In the data rows, zero lies at 7.5, halfway between 7 and 8.
Here are some points, each followed by its number:
[6 7 7 9 9 11 10 9 7 6 4 4 7 7 7 8 9 9 12 15 15 8 6 5] 0
[10 9 10 10 10 11 8 6 3 5 3 3 3 5 6 5 4 4 8 9 10 11 7 7] 1
[2 4 3 6 5 4 4 6 8 10 13 15 3 5 5 4 2 3 4 0 1 7 12 13] 2
[2 4 3 5 5 5 7 9 12 10 15 14 2 5 6 4 2 2 4 1 3 7 12 12] 3
[9 8 11 10 10 10 7 9 4 4 3 4 3 5 7 5 4 3 8 10 12 10 6 8] 4
[6 6 7 6 10 10 13 11 14 8 5 3 4 6 6 6 6 5 10 10 13 11 7 6] 5
[5 7 6 7 7 12 11 10 9 5 4 5 6 7 6 7 5 8 10 15 13 10 6 5] 6
[3 4 3 5 5 4 5 5 8 10 13 15 4 5 5 5 2 1 4 0 2 8 11 12] 7
[5 6 7 8 7 11 11 9 8 6 4 4 15 12 11 11 15 13 8 9 8 4 5 5] 8
[2 4 3 5 5 4 6 8 10 10 13 15 2 5 5 5 2 3 4 0 1 6 12 14] 9
[3 5 4 6 7 9 13 12 15 8 7 5 3 6 7 6 4 5 8 10 11 11 7 6] 10
[1 4 2 4 5 4 5 6 8 10 14 15 2 4 5 5 2 3 4 0 2 8 12 12] 11
[15 13 14 11 10 7 4 6 1 6 3 3 13 9 9 12 15 15 12 15 11 4 5 6] 12
[1 5 3 5 4 4 3 7 6 11 12 15 2 5 6 5 1 2 5 0 1 6 12 13] 13
[2 5 3 5 6 7 12 12 15 10 12 8 3 5 5 5 3 4 6 5 7 11 9 8] 14
[3 5 4 6 7 10 13 12 14 8 7 5 4 6 6 6 5 6 9 11 12 11 7 6] 15
[2 4 3 5 5 4 5 7 8 10 13 15 2 5 5 5 2 3 4 0 2 7 12 13] 16
[15 12 15 12 10 7 6 5 0 5 3 2 14 12 11 11 15 15 11 13 10 4 4 5] 17
[12 11 12 10 11 9 7 6 2 5 3 4 7 7 8 7 9 9 11 15 15 8 5 5] 18
[2 4 3 6 6 7 11 13 15 9 12 9 2 5 6 5 3 4 6 5 7 11 8 8] 19
[4 5 6 6 8 14 11 9 9 7 5 4 5 6 7 7 6 6 10 14 15 10 6 5] 20
[2 5 3 5 5 3 5 7 7 9 12 15 4 5 6 6 4 5 8 10 11 11 7 6] 21
[2 4 3 5 6 8 12 13 15 10 11 8 2 5 6 5 2 3 5 1 3 9 12 12] 22
[2 4 4 6 6 8 12 12 15 10 11 8 2 5 5 5 1 3 6 2 4 10 12 10] 23
[15 12 13 11 10 9 5 4 1 5 3 3 9 8 9 9 12 11 12 15 15 7 5 5] 24
[15 15 15 9 8 6 4 3 0 5 4 3 15 12 10 11 14 11 6 5 4 4 5 3] 25
[4 6 5 6 7 11 12 12 14 7 7 5 6 6 7 8 8 8 11 15 15 10 5 5] 26
[3 4 4 5 6 7 12 13 15 9 11 8 3 5 7 4 2 3 8 6 8 11 8 8] 27
[2 4 3 4 4 4 6 9 11 11 15 15 3 5 6 5 2 3 5 3 6 11 9 9] 28
[6 6 7 8 9 12 10 9 7 6 4 4 6 6 7 7 6 8 10 15 14 10 5 6] 29
[15 13 15 12 9 7 4 4 1 7 3 4 11 9 10 11 14 14 12 15 14 5 6 6] 30
[15 14 15 8 8 6 2 3 0 7 3 3 15 10 10 10 15 14 10 12 10 4 4 4] 31
[13 10 13 11 10 10 6 6 2 5 3 3 6 7 8 8 9 9 11 15 15 9 5 5] 32
[15 13 15 11 10 8 4 4 0 5 3 3 15 11 11 11 14 12 7 6 5 4 4 5] 33
[15 13 15 10 7 4 1 4 0 5 3 3 14 11 10 10 11 10 7 5 3 3 5 4] 34
[3 5 5 7 7 11 13 11 14 7 6 5 2 5 5 4 2 3 4 1 2 8 12 12] 35
[2 4 2 6 5 4 5 6 7 9 13 15 2 5 5 5 1 3 4 0 2 7 13 13] 36
[2 4 3 5 5 5 9 10 15 10 14 12 3 5 6 5 4 4 8 9 10 11 7 7] 37
[2 4 3 5 4 5 8 9 14 10 14 14 3 6 6 6 3 4 6 5 8 12 8 7] 38
[15 12 15 11 10 7 5 3 0 6 1 3 15 14 13 12 14 13 10 9 5 3 5 5] 39
[2 4 4 4 6 5 4 6 5 8 11 15 3 5 6 4 1 2 4 0 1 6 12 13] 40
[6 7 7 9 9 12 10 8 7 6 4 4 15 12 11 11 15 13 8 9 7 4 4 5] 41
[15 13 15 11 10 7 4 4 0 5 3 3 15 11 10 12 15 14 10 13 10 5 5 5] 42
[2 5 4 5 6 4 6 7 10 10 14 15 2 5 6 4 2 3 4 1 3 8 12 12] 43
[2 4 4 6 6 8 13 13 15 9 10 7 4 5 6 6 4 5 9 10 12 11 7 6] 44
[4 6 5 7 8 11 12 11 11 7 5 4 4 6 6 7 6 6 10 13 13 11 6 5] 45
[2 4 3 5 5 5 6 8 10 10 14 15 3 5 6 5 2 3 4 0 2 9 12 12] 46
[1 2 3 7 7 9 12 13 15 8 11 6 5 7 5 8 4 7 9 11 13 11 5 6] 47
[2 4 2 5 5 5 7 8 12 10 14 15 2 4 6 5 3 2 5 1 3 9 12 12] 48
[2 5 3 5 6 8 11 13 15 9 11 8 3 5 5 4 2 3 5 2 4 10 10 11] 49
[6 7 7 8 9 12 11 9 8 6 4 4 15 12 11 12 15 13 9 9 7 4 5 5] 50
[15 11 11 9 9 7 5 3 1 5 2 5 15 12 12 12 15 12 9 11 10 5 3 6] 51
[2 3 2 5 5 3 4 4 5 9 11 15 3 5 5 5 1 2 4 0 1 6 11 13] 52
[1 4 3 5 6 7 12 13 15 11 9 9 3 4 5 6 1 3 5 5 9 11 10 7] 53
[12 10 12 11 10 10 7 5 2 5 3 4 14 11 10 11 15 14 11 14 11 5 5 4] 54
[2 4 3 5 5 8 12 12 15 10 10 8 3 5 6 5 2 3 6 5 7 11 9 8] 55
[3 4 4 5 5 4 4 5 5 9 11 15 3 5 5 4 2 3 4 0 2 5 12 13] 56
[1 5 2 5 5 5 6 7 11 11 15 15 2 5 5 5 1 3 4 0 1 8 13 13] 57
[15 15 14 10 8 5 3 3 0 5 2 3 15 11 11 10 13 10 7 5 4 4 4 5] 58
[15 13 15 11 10 8 4 4 0 5 3 3 15 12 11 11 15 13 8 9 6 4 5 5] 59
[15 9 12 11 10 10 6 5 1 5 4 5 5 7 8 8 10 9 11 15 14 10 4 6] 60
[2 4 3 5 5 4 6 8 11 10 14 15 2 5 6 5 2 3 5 2 3 9 11 11] 61
[14 12 13 11 10 9 6 5 1 5 3 4 12 10 10 11 14 14 11 15 13 6 5 5] 62
[5 8 7 9 9 10 12 8 5 7 5 2 13 10 8 13 14 14 12 15 12 4 4 5] 63
[15 12 15 10 9 5 3 3 0 6 2 4 15 12 11 11 12 12 6 6 4 3 5 4] 64
[2 5 3 5 6 8 12 13 15 9 11 8 2 5 6 5 2 3 5 2 4 10 11 10] 65
[3 3 4 4 5 4 9 10 15 12 14 12 2 6 6 5 1 3 5 2 5 10 11 12] 66
[12 9 10 9 10 9 8 6 4 6 3 3 15 11 9 11 15 14 11 11 10 5 4 5] 67
[15 13 14 10 8 5 3 4 0 6 1 4 15 11 10 12 15 14 9 12 10 6 5 4] 68
[2 4 4 6 6 7 13 11 15 10 11 9 3 4 6 5 2 3 5 0 3 9 12 12] 69
[2 4 3 5 5 4 5 6 8 10 13 15 2 5 5 5 2 3 4 0 1 6 12 14] 70
[15 13 15 11 10 8 4 4 0 5 3 3 15 12 11 11 15 13 8 9 7 4 5 5] 71
[2 4 3 5 6 7 10 12 15 10 13 9 3 5 6 6 3 4 7 8 10 11 7 7] 72
[1 7 2 3 9 6 12 12 15 10 11 8 3 4 6 4 1 5 5 5 7 11 8 8] 73
[10 9 11 10 10 10 7 6 3 5 3 4 3 6 6 6 4 5 8 9 10 11 7 6] 74
[2 5 3 5 5 4 6 6 5 10 12 15 3 4 5 6 0 4 5 0 2 8 11 12] 75
[2 4 3 4 6 6 9 10 15 11 15 12 3 5 5 5 2 4 6 5 7 11 8 9] 76
[6 6 4 8 8 11 13 10 10 7 4 5 4 5 7 5 6 7 9 13 13 9 6 5] 77
[3 5 5 7 7 10 13 11 14 7 6 5 2 5 6 5 2 3 4 1 3 8 12 12] 78
[11 9 11 10 10 10 7 6 3 5 3 3 11 9 9 10 14 13 12 15 14 6 5 5] 79
[15 14 14 10 8 5 3 3 0 5 3 3 15 12 11 10 13 11 6 4 4 4 5 4] 80
[1 4 3 5 5 4 5 6 8 10 13 15 2 5 6 5 2 2 4 1 3 9 12 12] 81
[6 7 7 8 9 11 11 8 8 6 4 4 15 11 11 11 15 13 8 9 7 4 4 4] 82
[2 4 3 4 6 5 5 7 10 11 13 15 2 5 6 5 1 2 5 0 3 8 10 13] 83
[6 5 5 7 8 11 13 11 9 8 5 4 9 8 7 9 10 11 12 15 15 8 5 5] 84
[2 4 2 5 5 5 5 8 11 10 14 15 2 6 5 6 1 3 4 1 3 8 13 12] 85
[15 14 15 11 9 7 3 4 0 5 3 3 15 12 11 11 15 13 8 10 8 3 5 5] 86
[1 4 3 5 5 5 5 8 10 10 14 14 3 6 7 5 3 4 4 3 6 11 10 10] 87
[9 8 10 10 10 11 8 7 4 6 3 4 3 5 6 5 2 3 5 1 3 9 11 11] 88
[2 4 3 5 5 7 11 12 15 10 12 9 3 6 6 6 4 5 9 10 11 11 6 6] 89
[15 12 15 12 10 8 4 4 0 5 3 4 14 12 10 11 15 14 10 14 11 5 4 5] 90
[5 6 6 8 8 12 12 10 10 6 5 4 9 8 8 10 11 11 13 15 15 8 5 5] 91
[15 13 15 11 10 7 4 4 0 5 3 4 15 12 11 11 15 13 9 10 8 4 4 5] 92
[5 6 6 7 8 11 12 11 10 6 5 4 4 6 6 6 5 6 9 12 12 11 6 6] 93
[15 12 15 12 10 9 5 5 1 5 2 3 15 12 11 10 15 13 5 7 7 3 5 4] 94
[15 14 15 9 9 7 3 3 0 5 2 4 15 12 10 10 12 11 7 5 3 4 5 4] 95
[6 7 7 8 9 11 11 9 7 6 4 4 5 7 7 7 7 7 11 14 14 10 6 5] 96
[3 4 3 6 6 10 13 13 15 8 8 6 3 5 6 5 3 4 7 7 9 12 8 7] 97
[8 8 9 9 10 11 9 7 5 6 3 4 3 5 6 6 3 4 7 6 8 11 8 7] 98
[9 7 5 11 10 10 13 6 8 6 4 1 7 9 7 7 8 12 12 15 14 9 5 6] 99
[1 6 3 5 6 6 9 9 15 10 14 11 3 7 6 5 3 4 6 3 6 11 11 10] 100
[1 5 2 5 4 5 8 10 14 10 15 13 2 5 5 5 1 3 3 1 5 10 10 11] 101
[6 7 6 8 8 12 11 10 9 6 4 3 11 9 9 10 13 12 12 15 13 7 5 5] 102
[3 4 4 5 5 5 5 6 7 10 13 15 3 6 7 6 4 5 8 11 11 11 7 7] 103
[2 2 4 3 6 5 7 7 11 10 12 15 2 6 5 6 3 2 3 0 4 10 13 11] 104
[15 13 14 11 10 9 4 3 0 4 3 2 15 12 11 11 15 13 9 12 9 6 3 5] 105
[14 11 15 11 9 8 5 6 0 4 4 4 10 8 8 9 11 11 12 15 15 7 4 5] 106
[13 11 13 11 10 9 4 5 0 5 2 4 14 11 9 12 15 13 12 15 13 6 4 4] 107
[6 7 8 9 9 12 10 8 7 6 4 4 15 11 11 11 14 12 7 6 5 4 5 5] 108
[2 5 3 4 5 5 6 8 12 9 15 15 4 6 5 4 2 4 5 2 3 8 11 11] 109
[3 3 2 4 6 6 9 10 14 10 15 12 2 4 6 5 3 4 5 2 4 11 10 10] 110
[15 13 15 11 10 8 4 5 0 6 2 3 14 10 11 10 15 14 10 12 9 6 6 5] 111
[15 13 15 10 9 6 3 4 0 5 2 3 15 11 10 10 11 10 6 4 3 4 4 5] 112
[15 13 15 11 9 7 4 4 0 5 3 3 15 12 11 11 15 14 9 10 8 4 5 5] 113
[2 5 2 5 5 6 13 13 15 9 10 8 4 7 6 7 6 7 11 10 12 10 5 6] 114
[2 4 4 5 6 10 13 12 15 8 9 6 2 5 5 6 4 4 7 6 8 11 9 8] 115
[2 5 3 5 5 4 5 5 6 10 12 15 3 5 6 5 2 3 4 0 2 7 13 13] 116
[2 4 3 5 5 5 10 11 15 10 15 11 3 5 6 5 2 3 4 0 2 7 12 13] 117
[2 5 2 5 5 4 6 7 10 10 14 15 3 5 5 5 2 3 4 0 3 8 12 12] 118
[2 4 3 5 5 4 4 6 6 9 12 15 2 5 6 5 2 3 4 0 2 7 13 13] 119
[8 8 9 8 9 11 9 9 7 7 6 3 15 12 11 14 14 13 8 8 6 4 4 4] 120
[15 12 14 11 10 8 5 4 0 5 3 3 15 11 10 12 15 14 9 11 8 4 4 5] 121
[1 5 3 5 5 5 6 8 11 11 14 15 2 5 6 5 1 3 5 0 3 7 12 12] 122
[2 5 3 5 6 5 6 8 11 10 14 14 2 5 5 4 1 4 5 4 5 10 11 9] 123
[5 6 6 8 8 11 12 10 11 8 5 4 4 6 6 6 3 5 8 8 9 12 7 7] 124
[2 4 3 5 6 5 8 9 14 11 14 13 3 5 6 5 3 3 7 6 8 11 8 7] 125
[2 4 4 5 5 4 4 7 8 9 13 15 2 5 6 5 2 2 4 0 2 7 11 13] 126
[15 11 14 11 10 6 4 4 1 5 2 3 15 11 11 12 15 13 9 9 7 4 4 4] 127
[7 7 8 9 9 12 10 9 8 6 3 3 15 12 11 11 15 14 8 10 8 4 5 5] 128
[15 13 14 10 10 7 3 3 0 5 3 4 15 10 12 10 15 13 10 13 11 4 4 5] 129
[15 13 15 11 8 6 3 4 0 4 3 3 15 12 12 11 15 13 10 10 9 4 5 5] 130
[6 7 7 9 8 11 10 9 7 6 4 4 3 5 6 6 4 5 8 9 11 12 7 6] 131
[2 4 2 6 6 8 11 12 15 9 12 9 3 5 6 6 4 5 8 9 9 11 6 6] 132
[6 7 7 8 8 11 10 9 8 5 7 5 5 6 6 7 8 6 10 14 15 10 7 4] 133
[2 4 3 5 5 5 9 10 15 10 14 12 3 5 5 5 2 3 5 2 4 10 11 10] 134
[6 6 7 8 8 12 12 9 9 6 4 4 15 12 10 11 15 13 9 9 7 4 5 5] 135
[2 6 2 5 5 4 7 7 12 9 15 15 2 3 5 6 2 3 5 2 4 9 12 11] 136
[14 11 13 11 10 9 6 4 1 5 2 4 15 12 10 12 15 14 10 11 8 4 5 5] 137
[2 4 3 4 4 4 3 5 6 9 12 15 3 4 6 5 2 3 4 0 1 7 11 13] 138
[2 4 3 5 5 6 9 11 15 10 14 12 2 5 5 5 2 3 6 3 4 10 11 10] 139
[1 4 3 5 5 3 5 6 7 10 13 15 3 5 5 4 1 4 3 0 2 7 12 14] 140
[15 14 15 12 11 5 5 4 0 5 4 3 15 13 12 11 15 14 9 11 7 4 5 5] 141
[6 7 7 9 9 12 11 9 8 6 4 4 5 6 7 7 7 7 11 14 14 10 6 5] 142
[6 8 7 8 9 12 11 8 7 5 4 4 15 12 10 11 15 13 9 10 7 4 4 5] 143
[2 4 3 5 5 5 6 7 10 10 14 15 3 5 5 5 2 3 4 0 1 6 12 13] 144
[3 4 4 5 6 8 12 13 15 9 11 9 3 5 5 6 2 5 5 7 7 13 8 8] 145
New points follow, each followed by the numbers of its two nearest points above, looking only along the 6 directions in which the numbered points spread most, smallest number first.
[2 5 3 5 5 6 9 10 15 11 14 12 2 5 5 5 2 3 4 0 2 7 12 13] 3 117
[15 13 15 11 10 7 4 4 0 5 3 3 12 9 9 10 14 13 12 15 13 6 5 5] 30 62
[2 4 3 5 5 6 9 10 15 11 14 12 2 5 6 5 2 3 6 5 6 11 9 8] 76 100
[4 6 5 7 8 11 12 11 11 7 5 4 3 6 6 5 3 5 8 8 10 11 8 7] 93 124
[15 12 14 10 10 8 5 4 0 5 3 3 15 11 10 11 15 14 10 11 9 4 5 5] 111 121
[7 7 6 9 9 11 11 8 7 5 3 4 7 7 7 8 8 8 12 15 15 9 5 5] 0 29
[15 13 15 11 10 7 4 4 0 5 3 3 15 11 11 12 15 14 10 13 10 5 5 5] 42 90
[15 12 14 11 10 9 5 5 1 5 3 3 9 8 8 10 12 12 12 15 15 7 5 5] 24 106
[3 5 5 4 7 10 14 12 15 8 9 4 5 5 6 6 5 6 9 13 12 11 6 9] 10 15
[2 4 3 5 5 7 11 12 15 10 12 10 3 6 6 5 3 5 8 8 10 11 8 7] 72 132
[2 4 3 5 5 7 11 12 15 9 13 9 4 5 6 6 4 5 9 11 12 11 7 7] 89 132
[13 11 15 12 11 8 5 5 1 5 3 2 14 11 10 10 13 13 12 15 11 6 3 7] 12 62
[14 11 13 11 10 9 6 5 1 5 3 3 12 10 10 11 15 13 11 15 13 6 5 5] 62 107
[12 11 12 11 10 9 7 5 2 5 2 3 15 11 12 12 15 14 10 10 8 3 5 4] 121 137
[10 8 10 8 10 9 7 5 3 6 3 3 11 9 10 8 14 11 12 15 12 4 4 6] 54 79
[3 5 6 7 6 12 13 11 13 8 5 3 5 5 7 8 7 9 11 15 15 10 5 5] 26 45
[1 5 3 5 6 9 13 13 15 9 11 8 4 6 6 6 4 5 9 10 11 12 7 6] 44 132
[9 9 10 9 10 11 8 7 4 6 4 3 3 5 5 5 2 3 5 1 3 9 12 11] 88 98
[2 4 3 5 5 6 9 11 15 10 14 12 2 5 5 5 1 3 4 0 2 7 12 13] 66 117
[3 5 4 6 8 10 12 13 14 9 7 5 4 5 6 6 4 4 7 10 10 12 7 6] 10 15
[5 6 7 8 9 11 11 9 9 6 4 4 11 9 9 11 14 13 12 15 14 6 5 5] 63 102
[12 11 11 10 10 10 6 5 2 5 3 4 14 11 10 11 15 13 11 14 11 5 5 5] 54 67
[2 5 3 5 5 6 9 10 15 11 14 12 3 5 6 5 2 3 6 5 6 11 9 8] 76 100
[6 5 6 8 7 11 13 10 11 6 6 4 5 6 7 6 4 6 10 11 13 11 6 6] 45 93
[14 11 13 11 10 9 6 5 1 6 3 4 15 12 11 12 15 14 9 11 9 4 5 5] 121 137
[3 4 4 5 3 2 5 8 10 11 12 13 4 7 5 6 1 5 5 3 7 9 8 8] 28 87
[11 9 11 11 10 11 8 6 3 5 3 4 11 10 9 10 14 13 12 15 14 6 5 5] 54 79
[12 10 11 11 10 10 7 5 2 6 3 3 14 11 10 11 15 14 11 14 10 5 5 5] 54 67
[3 4 4 7 5 9 14 13 15 7 8 6 3 5 4 6 5 3 8 7 10 12 8 7] 97 115
[6 7 8 7 9 12 10 8 7 7 3 4 8 7 7 6 9 9 12 15 15 8 5 6] 0 99
[5 5 6 7 8 11 14 12 14 8 5 4 7 6 6 6 6 8 11 15 14 10 5 5] 26 45
[15 13 15 11 9 7 4 4 0 5 3 4 12 10 9 10 14 14 11 15 13 6 5 5] 12 30
[11 9 11 11 10 10 7 6 3 6 3 4 3 6 6 5 4 5 8 9 10 11 7 6] 1 74
[15 12 14 11 10 8 5 4 0 5 3 3 15 12 10 11 15 14 9 11 9 4 5 5] 113 121
[8 8 9 10 10 11 8 7 5 6 4 4 3 5 6 5 3 4 7 6 8 12 8 7] 1 98
[12 10 12 10 10 10 7 5 2 5 3 3 10 9 9 10 14 13 12 15 14 6 5 5] 62 79
[15 12 14 11 10 9 6 5 0 6 3 4 9 9 8 10 11 11 12 15 15 7 5 5] 24 106
[3 5 4 7 7 11 12 11 13 7 6 5 5 6 6 8 7 8 11 15 15 9 6 5] 26 45
[4 6 4 7 8 11 13 12 14 8 6 5 5 6 6 8 9 8 12 15 15 9 5 5] 26 45
[7 7 8 9 9 12 11 8 6 6 3 4 15 11 10 11 14 12 6 7 4 4 4 5] 41 108
[4 4 4 5 5 4 9 10 15 11 15 13 2 6 7 4 3 4 7 6 9 10 7 8] 38 125
[1 4 3 5 6 5 9 11 15 10 14 12 2 5 5 5 2 3 5 0 2 7 12 13] 66 117
[3 6 5 5 8 12 13 12 11 9 6 4 4 8 8 10 6 10 8 15 14 10 6 5] 26 45
[5 6 6 7 8 11 13 11 12 7 5 3 3 4 6 6 4 4 7 9 11 11 7 7] 5 124
[8 8 9 10 9 11 9 7 5 6 4 4 15 12 11 11 14 12 7 6 5 4 5 5] 108 120
[15 12 14 11 10 8 5 4 0 5 3 3 15 12 11 11 15 14 9 11 8 4 4 5] 113 121
[10 9 11 10 10 10 7 6 3 6 3 4 15 12 10 11 15 14 10 12 9 4 5 5] 54 67
[3 5 5 7 7 11 13 11 14 7 6 5 6 7 7 8 8 9 11 15 15 9 5 5] 26 84
[15 12 14 11 10 8 5 4 0 5 3 3 15 11 10 12 15 14 9 11 8 4 5 5] 113 121
[12 10 12 10 10 10 7 6 2 5 3 4 11 9 9 10 14 14 12 15 13 6 5 5] 62 79
[0 5 3 4 4 6 6 8 11 10 14 13 2 6 7 5 1 2 4 2 2 8 11 12] 48 104
[2 6 3 5 6 9 12 13 15 9 9 8 3 5 6 5 3 3 6 5 7 11 8 8] 55 145
[5 6 6 8 7 10 14 10 14 6 5 5 4 6 5 5 5 6 9 11 12 11 7 7] 5 93
[15 13 15 10 11 9 6 3 1 5 2 2 11 11 9 13 13 13 13 15 14 7 4 5] 30 62
[0 3 2 3 6 4 3 3 6 8 10 15 2 5 6 4 2 3 4 0 1 6 11 13] 40 52
[2 4 4 6 5 7 10 12 15 10 12 9 4 6 6 6 4 6 9 11 12 11 6 6] 89 114
[12 10 12 11 10 11 6 6 1 5 2 4 15 10 10 11 15 13 11 15 11 6 5 5] 54 107
[7 7 8 9 9 12 10 8 6 6 4 4 15 12 11 11 14 12 7 6 5 4 4 5] 41 108
[2 5 4 6 6 9 13 12 15 8 9 6 3 5 6 5 2 4 6 5 7 12 9 8] 55 115
[15 13 14 11 10 8 4 4 0 5 3 3 15 12 11 11 13 12 7 6 5 4 5 5] 33 94
[11 10 12 10 9 11 8 6 3 5 4 4 15 12 10 11 15 13 10 11 9 4 5 4] 54 67
[2 4 3 5 5 6 9 10 15 10 14 12 3 5 6 5 3 3 6 5 6 11 9 8] 76 100
[9 8 9 10 10 11 8 7 5 6 4 4 2 5 5 5 2 3 4 1 4 9 12 11] 88 98
[15 12 14 11 10 8 5 5 0 5 3 3 15 12 11 11 15 14 9 11 9 4 4 5] 105 121
[2 4 3 5 5 5 8 10 15 10 14 12 2 4 5 5 1 3 4 0 2 8 12 13] 3 117
[2 4 3 5 5 6 9 10 15 11 14 12 2 5 6 5 3 4 6 5 6 11 9 9] 76 100
[2 5 3 5 6 7 11 12 15 10 12 9 3 6 6 6 5 6 8 10 11 11 7 6] 89 132
[2 4 3 5 5 4 5 6 7 10 13 15 4 6 6 6 4 5 8 10 11 11 7 6] 21 103
[7 7 8 9 9 11 10 8 7 6 4 4 15 12 11 11 14 12 7 6 5 4 5 5] 108 120
[15 14 15 11 10 7 4 4 0 5 3 3 15 12 11 10 13 11 7 6 5 4 5 5] 33 64
[6 7 7 8 8 12 11 9 8 6 4 4 3 5 6 6 3 5 7 8 9 12 8 8] 124 131
[11 10 12 11 9 10 7 6 2 6 3 4 10 9 8 10 13 12 12 15 14 7 5 5] 62 79
[5 7 7 8 8 11 10 9 8 6 5 4 3 5 6 5 3 5 8 7 9 12 7 7] 124 131
[2 5 6 7 7 10 13 12 14 7 6 6 6 7 7 8 8 8 10 15 15 8 4 6] 26 45
[2 5 3 5 5 5 6 8 11 10 14 15 2 5 6 5 2 3 5 1 3 9 11 11] 61 109
[11 11 13 9 9 10 5 6 2 4 2 3 14 13 11 13 14 13 11 13 12 5 4 6] 54 67
[15 14 13 10 9 5 3 4 0 4 1 3 15 10 10 9 11 10 4 2 3 4 5 5] 95 112
[3 5 5 7 7 11 13 11 14 7 6 5 6 7 7 7 8 9 11 15 15 9 5 5] 26 45
[11 10 11 10 10 11 7 6 3 5 3 3 11 9 9 10 14 13 12 15 14 6 5 5] 54 79
[11 10 11 10 10 10 7 6 3 6 3 3 11 9 9 10 13 13 12 15 14 6 5 5] 62 79
[9 8 9 9 9 12 9 7 4 6 4 3 3 5 6 6 2 4 7 6 9 11 8 6] 1 98
[4 6 5 7 8 11 12 11 11 7 5 4 3 6 6 6 3 4 7 8 10 12 7 6] 93 124
[2 5 3 5 5 4 6 8 12 11 14 14 3 5 5 5 2 4 6 4 6 11 9 8] 28 123
[8 8 9 10 10 11 9 7 4 5 3 4 15 12 11 11 14 12 7 6 5 4 5 5] 108 120
[12 9 12 10 10 10 6 5 2 6 4 3 14 10 9 12 13 13 10 14 9 5 5 3] 54 67
[15 15 14 11 8 7 4 4 0 8 1 4 15 12 12 11 15 13 7 6 6 4 5 4] 33 59
[12 10 12 11 10 10 6 6 2 6 3 3 11 9 9 10 13 12 12 15 14 6 5 5] 62 79
[2 5 3 5 6 9 12 13 15 9 10 7 2 5 6 5 3 4 6 5 7 11 9 8] 55 145
[2 4 3 5 6 8 13 13 15 9 11 7 4 6 6 6 4 6 8 10 11 11 7 6] 44 132
[5 7 6 7 8 12 11 10 9 7 4 4 5 6 7 7 6 7 10 13 14 11 6 5] 6 77
[15 12 14 11 10 8 5 4 0 5 3 3 15 11 11 11 15 14 9 11 8 4 4 5] 113 121
[2 4 3 5 5 6 9 11 15 10 14 11 2 5 5 5 2 3 5 3 5 10 10 10] 110 139
[5 5 7 8 8 11 12 10 10 6 5 4 4 6 6 7 5 6 10 12 12 11 6 5] 77 93
[8 7 9 9 9 12 9 8 6 6 3 3 13 10 10 11 15 14 11 15 12 5 4 5] 63 102
[14 11 13 11 10 9 5 5 1 5 3 3 13 10 10 11 14 14 11 15 12 6 5 5] 62 107
[2 4 3 5 6 7 11 12 15 10 12 9 4 6 6 6 4 5 9 11 12 11 6 6] 89 132
[15 13 14 11 10 7 4 4 0 5 3 3 15 11 11 11 13 11 7 7 5 4 5 5] 33 64
[6 7 8 8 9 11 10 9 6 6 4 4 3 5 6 5 3 4 7 6 8 12 9 8] 98 131
[14 11 13 11 10 9 6 5 1 5 3 4 15 11 11 12 15 13 9 11 8 4 5 5] 121 137
[9 9 9 9 9 12 8 7 6 6 2 5 15 11 10 10 14 12 6 7 3 4 4 4] 108 120
[10 10 11 10 10 11 7 6 2 5 3 3 15 11 10 11 15 13 10 12 9 5 5 5] 54 67
[14 11 13 11 10 9 6 5 1 5 3 3 15 12 11 12 15 14 9 11 8 4 4 5] 121 137
[9 8 9 9 9 11 9 7 4 6 3 4 15 11 10 10 14 12 7 6 5 4 5 5] 108 120
[13 11 13 10 10 8 6 6 0 6 3 3 12 10 10 11 15 14 12 15 12 6 5 4] 62 107
[11 9 11 10 10 10 7 6 2 5 3 4 11 9 9 10 13 13 12 15 14 6 5 5] 62 79
[7 7 8 9 9 12 10 9 7 6 4 3 3 5 6 5 3 3 6 6 7 12 8 7] 98 131
[15 15 14 10 9 5 4 3 0 6 2 2 15 11 10 9 12 9 4 3 3 4 5 4] 95 112
[11 9 12 11 10 11 7 6 2 5 3 3 14 11 10 11 15 14 10 13 11 5 5 4] 54 67
[6 7 8 9 9 11 10 9 7 6 4 4 3 5 6 5 3 4 6 6 8 11 8 8] 98 131
[4 6 6 7 8 11 12 10 11 7 5 4 4 6 6 6 5 6 9 12 12 11 6 6] 45 93
[5 6 7 8 8 11 11 9 9 6 5 4 11 9 9 10 14 12 12 15 14 6 5 5] 91 102
[15 13 15 11 10 7 4 4 0 5 3 3 11 9 9 11 14 14 12 15 13 6 5 5] 30 62
[11 9 11 9 11 10 7 5 4 5 4 4 12 9 10 11 13 11 12 15 14 6 6 4] 54 79
[14 11 12 12 10 10 5 6 0 6 3 3 15 10 11 11 15 15 10 12 7 4 5 5] 121 137
[8 7 7 9 8 11 10 8 8 7 3 5 15 10 11 11 13 12 5 7 4 5 4 4] 108 120
[15 12 14 11 10 8 5 4 0 6 3 3 15 11 11 11 15 14 9 11 9 4 5 5] 113 121
[11 9 11 9 9 12 6 7 3 5 3 4 14 12 10 11 15 15 10 12 10 4 3 4] 54 67
[12 10 12 11 10 10 6 5 3 5 3 4 14 11 10 11 15 13 11 15 12 5 4 4] 54 107
[14 12 12 11 10 8 6 4 0 6 3 2 12 10 10 11 15 14 12 15 13 5 6 5] 12 62
[5 6 6 7 8 11 12 10 10 6 5 4 8 8 7 9 10 10 12 15 15 8 5 5] 84 91
[1 4 3 5 5 5 8 11 15 10 14 12 3 6 6 6 3 3 6 5 7 11 8 8] 38 76
[12 10 12 10 10 10 7 6 2 5 3 3 14 10 10 11 15 14 11 14 11 5 4 5] 54 67
[7 7 7 8 8 11 11 9 7 6 4 3 4 6 6 5 3 5 8 9 11 11 7 7] 124 131
[8 9 9 9 9 11 10 6 3 5 4 3 15 11 11 10 12 11 8 7 6 4 6 5] 108 120
[2 5 2 5 6 5 9 10 15 9 13 12 3 5 6 5 4 4 7 8 9 11 7 6] 37 72
[4 6 6 7 8 11 12 10 10 6 5 4 4 5 7 6 5 5 9 12 13 11 5 7] 77 93
